[[-29 -14 -25   2  17  27  18 -31  -2  34  35 -22  -2 -19 -19  21]
 [ 27  35  28   2  -8 -20  14  27 -10  10   2 -20 -21 -16  27  21]
 [-24 -18 -20  -7  11   5   8 -17  10  19  11 -16  32  27  20  12]]
->
[[ 27  35  28   2  -8 -20  14  27 -10  10   2 -20 -21 -16  27  21]
 [-24 -18 -20  -7  11   5   8 -17  10  19  11 -16  32  27  20  12]
 [-29 -14 -25   2  17  27  18 -31  -2  34  35 -22  -2 -19 -19  21]]

[[ -1  -6  -2   1   1 -18  22   2   1  -3 -22   9   0]
 [  0  11   2 -15 -18  15 -17 -22  -1   6  19  -9  -2]
 [ -4 -15  -3 -12 -14 -23  41 -15   0  -9 -30  22   0]
 [-11 -35   0  24  27   3  12  31   1 -18   3   6   2]]
->
[[  0  11   2 -15 -18  15 -17 -22  -1   6  19  -9  -2]
 [-11 -35   0  24  27   3  12  31   1 -18   3   6   2]
 [ -1  -6  -2   1   1 -18  22   2   1  -3 -22   9   0]
 [ -4 -15  -3 -12 -14 -23  41 -15   0  -9 -30  22   0]]

[[ 15   5   1 -11  32]
 [ 13   7  13  -3  -4]
 [-10   8  17   6 -26]
 [ 10  -3  -3   4  27]
 [  4   4 -11   9   6]]
->
[[-10   8  17   6 -26]
 [ 13   7  13  -3  -4]
 [ 15   5   1 -11  32]
 [ 10  -3  -3   4  27]
 [  4   4 -11   9   6]]

[[22  2 16]
 [34 21 21]]
->
[[34 21 21]
 [22  2 16]]

[[ -9   0   6  -5  -5  -3  -3  -2]
 [ -9 -12 -23 -21  25  24   7 -36]
 [ 15 -29  25 -18 -15 -11  -8  25]]
->
[[ 15 -29  25 -18 -15 -11  -8  25]
 [ -9   0   6  -5  -5  -3  -3  -2]
 [ -9 -12 -23 -21  25  24   7 -36]]

[[ 21  26   0  20]
 [-28 -21 -12  -1]
 [  7  21  27  13]
 [ 11 -35  -5  -8]]
->
[[  7  21  27  13]
 [ 21  26   0  20]
 [ 11 -35  -5  -8]
 [-28 -21 -12  -1]]

[[  0  17  23   2]
 [ -1   0  -2   7]
 [  8   7  -5   9]
 [ -5  -5  -9   4]
 [ 15   1  17  19]
 [ -6 -12   6   2]
 [-24 -10 -23  17]
 [ 31 -17  -6 -16]
 [ 15  -1  -7  -2]
 [  2  -3   5   2]
 [  2  12  -1   3]]
->
[[  0  17  23   2]
 [ 15   1  17  19]
 [ -6 -12   6   2]
 [  2  -3   5   2]
 [  2  12  -1   3]
 [ -1   0  -2   7]
 [  8   7  -5   9]
 [ 31 -17  -6 -16]
 [ 15  -1  -7  -2]
 [ -5  -5  -9   4]
 [-24 -10 -23  17]]
---
[[-15 -30  18]
 [-15  20 -14]
 [ -8 -27  21]]
->
[[-15  20 -14]
 [ -8 -27  21]]

[[ 12  -1  15  -3]
 [-29 -38  28  27]
 [ 18 -13  -9  11]]
->
[[-29 -38  28]
 [ 18 -13  -9]]

[[  3  -5 -34  20]
 [-17  13  -2 -19]
 [  8  -6   2   9]]
->
[[-17  13  -2]
 [  8  -6   2]]

[[-32   5 -13  -2   2]
 [  9  10  23  -8 -11]
 [  6  13  22  -4  -9]
 [  3  29  10  12   6]
 [-12 -14   5  14  -9]]
->
[[ 9 10 23]
 [ 6 13 22]]

[[-17  18  -6]
 [ 38 -14   6]
 [-26  22  -7]
 [-14  33  25]]
->
[[ 38 -14   6]
 [-26  22  -7]]

[[  5  -3 -28 -12  29]
 [-12  -1  27 -22 -28]
 [  0   6  -4  11 -34]
 [  5   1  -2  24  -5]]
->
[[-12  -1  27]
 [  0   6  -4]]
